In the rows, zero is written as 128.
Each path is a new rotation, seen through one point. The rows after it are directions, each followed by how far the rotation turns it, in degrees per step (0 if it stays put).
Each turn is a multiple of 5 degrees from 10 to 175, or 0.
Each row of a path follows its step; steps can be skipped.
Rotation 1:
step 0: [126 131 125 125 121 125 130 129 129 121 121 134 128 128 133 134 129 123
 130 118 131 117 125 125 129 132 122 120 131 132 126 115 127 134 139 131
 133 127 125 136 122 127 125 136 126 118 121 131 129 132 122 127 130 120
 118]
step 1: [124 131 124 126 130 130 132 124 137 120 125 130 125 127 127 128 117 128
 133 129 121 117 118 128 126 132 130 126 130 135 131 120 130 122 134 136
 132 136 126 125 126 136 118 133 137 129 124 135 136 118 124 131 132 123
 121]
step 2: [130 125 125 128 133 128 127 127 135 118 116 126 128 121 134 128 123 131
 134 121 133 117 125 126 128 132 124 127 140 131 135 125 127 130 131 130
 127 130 110 127 134 119 120 129 123 128 124 129 127 125 121 126 135 120
 127]
step 3: [122 127 126 128 129 126 132 128 139 120 120 132 117 133 135 124 131 121
 128 122 130 115 126 119 123 129 127 125 137 125 134 125 128 126 132 139
 134 138 125 129 121 128 126 126 134 123 123 121 123 124 129 123 130 131
 122]
step 4: [126 133 128 126 138 130 122 127 140 120 123 136 126 134 129 123 122 125
 135 130 124 118 125 130 127 122 127 127 133 131 125 124 124 131 126 122
 132 127 114 128 123 133 129 134 124 122 118 127 127 114 130 121 133 125
 123]
step 5: [129 133 128 123 126 126 131 121 136 126 117 135 126 126 135 126 129 139
 135 133 128 122 124 123 126 135 125 117 134 125 131 127 122 128 128 124
 129 129 116 133 129 128 129 124 137 122 122 130 122 127 122 127 124 131
 113]
step 6: [120 128 131 123 132 140 122 126 125 129 117 130 123 128 134 131 125 120
 135 133 129 121 129 125 128 133 126 123 130 130 134 132 127 128 127 133
 137 133 124 128 131 129 125 131 133 114 127 132 121 112 124 124 131 128
 121]
step 7: [133 127 133 129 130 125 128 126 133 119 116 132 128 133 134 140 132 129
 137 126 121 129 123 130 122 128 133 120 134 124 131 132 127 129 134 132
 130 126 122 123 130 134 131 130 120 119 125 131 124 121 126 124 136 124
 114]
step 8: [138 128 131 122 120 129 123 125 136 133 122 134 129 127 132 121 131 130
 131 130 118 118 129 132 131 131 130 128 136 125 138 133 130 117 133 131
 130 128 124 127 128 130 126 131 138 120 127 125 120 118 128 122 136 125
 122]
step 9: [130 131 138 124 128 129 119 121 128 128 126 134 129 134 136 130 122 131
 130 126 123 122 135 129 125 132 125 119 132 121 136 120 134 136 132 127
 137 127 121 122 132 122 122 125 123 116 124 119 122 121 130 131 135 124
 126]
Directions:
[129 129 129 128 130 132 125 128 128 127 130 128 130 127 126 129 128 128
 128 129 128 128 130 127 129 128 128 129 127 130 127 128 129 129 129 126
 129 129 127 130 129 126 128 129 126 129 126 128 126 125 128 127 130 125
 131]	155
[128 129 130 129 129 127 127 130 129 127 125 128 128 128 128 127 129 131
 128 128 128 129 128 126 126 129 128 127 125 125 129 129 129 128 129 127
 127 129 130 129 125 127 125 129 127 129 126 130 127 131 128 128 130 128
 127]	155
Rotation 2:
step 0: [134 119 121 133 126 131 142 128 140 133 134 119 130 124 131 125 126 126
 129 129 141 126 127 136 133 130 128 130 125 123 128 133 128 137 133 124
 134 127 134 131 123 127 129 122 129 129 116 134 125 129 129 127 122 127
 123]
step 1: [129 122 127 137 132 126 146 126 134 122 132 127 130 130 130 136 124 131
 121 129 127 136 129 123 134 127 126 125 129 128 130 127 131 133 124 121
 123 133 135 128 135 121 131 121 129 126 120 136 123 128 124 120 128 133
 136]
step 2: [125 122 128 133 125 133 134 128 133 124 127 136 122 132 130 124 123 131
 123 133 126 136 128 126 135 127 133 128 124 122 138 118 130 141 127 116
 132 137 123 124 132 125 125 121 130 125 126 126 128 121 127 135 120 132
 123]
step 3: [134 132 131 134 125 125 134 126 123 123 129 124 123 127 128 136 122 121
 127 139 130 124 122 132 129 135 139 127 129 126 137 131 125 139 128 124
 129 136 122 131 122 128 127 125 132 132 121 139 126 123 121 132 123 128
 120]
step 4: [124 125 121 125 129 129 145 126 135 127 134 130 130 123 128 140 125 125
 134 139 135 121 121 128 124 133 129 132 130 126 137 119 137 132 128 127
 129 125 134 125 121 120 130 125 136 134 129 133 127 124 128 126 128 133
 127]
step 5: [130 123 129 129 129 123 140 132 129 129 130 129 126 128 127 130 125 137
 130 132 139 134 129 130 131 128 133 132 132 133 142 126 135 132 129 126
 134 128 130 123 128 132 125 123 125 120 127 136 113 134 129 134 128 139
 133]
step 6: [130 118 131 127 128 129 136 132 124 122 131 136 129 119 124 124 120 129
 127 136 128 129 129 130 135 124 130 125 128 122 131 125 123 125 132 117
 131 128 127 131 125 125 112 124 129 126 119 135 125 121 120 131 127 139
 132]
step 7: [136 124 134 131 125 126 145 132 127 125 125 136 120 122 138 127 125 121
 130 136 128 125 117 125 120 134 132 124 126 135 130 124 122 133 132 122
 122 128 124 128 128 121 124 128 132 129 122 124 123 126 132 131 122 132
 131]
step 8: [123 125 116 132 130 127 139 128 132 123 126 128 126 122 139 131 123 121
 138 131 133 123 124 127 124 119 128 133 131 132 135 127 128 134 135 134
 138 133 124 129 137 125 123 131 127 128 122 137 123 126 128 130 120 129
 124]
step 9: [134 127 129 137 129 123 138 125 126 129 126 141 137 126 127 139 120 127
 137 131 133 124 131 123 134 119 129 138 130 125 136 137 129 131 130 125
 130 133 135 124 130 126 125 124 128 130 121 125 118 125 128 128 129 132
 130]
Directions:
[128 128 126 130 127 127 127 128 126 125 130 126 130 127 126 129 127 128
 128 128 126 127 128 128 127 127 127 128 129 127 128 128 126 126 127 129
 128 130 130 128 128 128 126 129 128 130 127 132 129 127 124 125 130 128
 129]	140
Rotation 3:
step 0: [121 133 122 131 126 134 123 130 130 126 121 112 124 127 135 128 127 126
 132 131 127 131 132 131 126 135 127 119 131 128 119 131 127 123 134 144
 135 127 125 137 129 129 130 132 126 136 134 128 134 134 128 131 132 127
 137]
step 1: [123 122 128 139 126 136 127 125 129 131 125 127 123 119 135 124 132 137
 121 120 121 125 122 126 128 139 136 125 128 135 129 134 127 128 135 132
 127 134 121 135 125 129 135 124 135 127 131 129 140 128 125 129 135 126
 136]
step 2: [129 129 122 136 121 134 126 124 134 125 122 120 124 130 127 126 136 124
 133 123 132 126 127 129 130 134 137 128 121 132 125 123 128 125 123 131
 129 119 130 133 131 134 129 118 139 128 138 132 137 129 119 119 136 122
 122]
step 3: [124 133 127 134 130 132 124 134 124 128 120 115 130 117 133 126 129 133
 133 124 126 129 131 134 132 134 123 130 129 122 124 124 131 133 123 134
 137 121 123 140 130 129 129 130 131 131 134 124 131 117 124 133 139 123
 124]
step 4: [119 126 132 133 117 127 126 136 131 124 125 118 137 117 118 121 127 135
 122 125 117 124 125 136 129 143 134 126 127 127 123 125 126 129 133 127
 130 131 130 129 128 128 138 124 129 125 129 134 132 126 127 124 132 127
 127]
step 5: [126 125 130 128 119 135 115 130 121 130 122 115 130 132 119 122 136 128
 128 130 128 118 132 128 129 130 131 129 134 132 126 123 134 124 128 130
 128 129 128 125 135 137 128 119 137 136 130 131 137 125 121 128 131 129
 126]
step 6: [124 126 126 129 130 132 126 137 124 126 125 112 127 128 128 121 118 134
 122 126 128 133 136 129 129 131 125 128 132 129 120 127 127 123 124 143
 142 131 128 133 121 139 126 122 131 130 130 131 133 129 124 132 129 124
 131]
step 7: [118 126 130 133 127 130 135 124 120 132 131 122 130 127 129 116 121 138
 123 121 124 119 133 128 133 139 131 126 126 128 124 134 133 127 137 129
 127 127 124 128 130 134 132 123 137 120 133 137 136 130 128 131 128 120
 128]
step 8: [131 128 126 138 126 128 134 126 127 129 123 122 128 135 123 120 132 128
 128 127 128 128 135 132 129 134 127 123 134 128 125 123 129 116 119 122
 122 128 130 133 136 131 123 118 140 128 135 139 134 121 118 128 130 123
 128]
step 9: [126 134 129 125 133 128 128 127 131 129 126 114 128 123 132 121 127 136
 136 122 123 135 135 134 141 136 124 123 134 120 124 124 129 124 122 133
 135 126 127 124 128 126 125 120 135 133 127 129 128 117 131 132 131 120
 132]
Directions:
[128 127 126 129 128 129 127 131 128 128 127 129 127 129 129 127 129 126
 128 131 130 129 129 128 131 127 127 129 127 130 129 128 130 126 127 128
 129 126 129 128 132 126 127 125 127 131 127 128 128 129 127 129 127 127
 126]	120
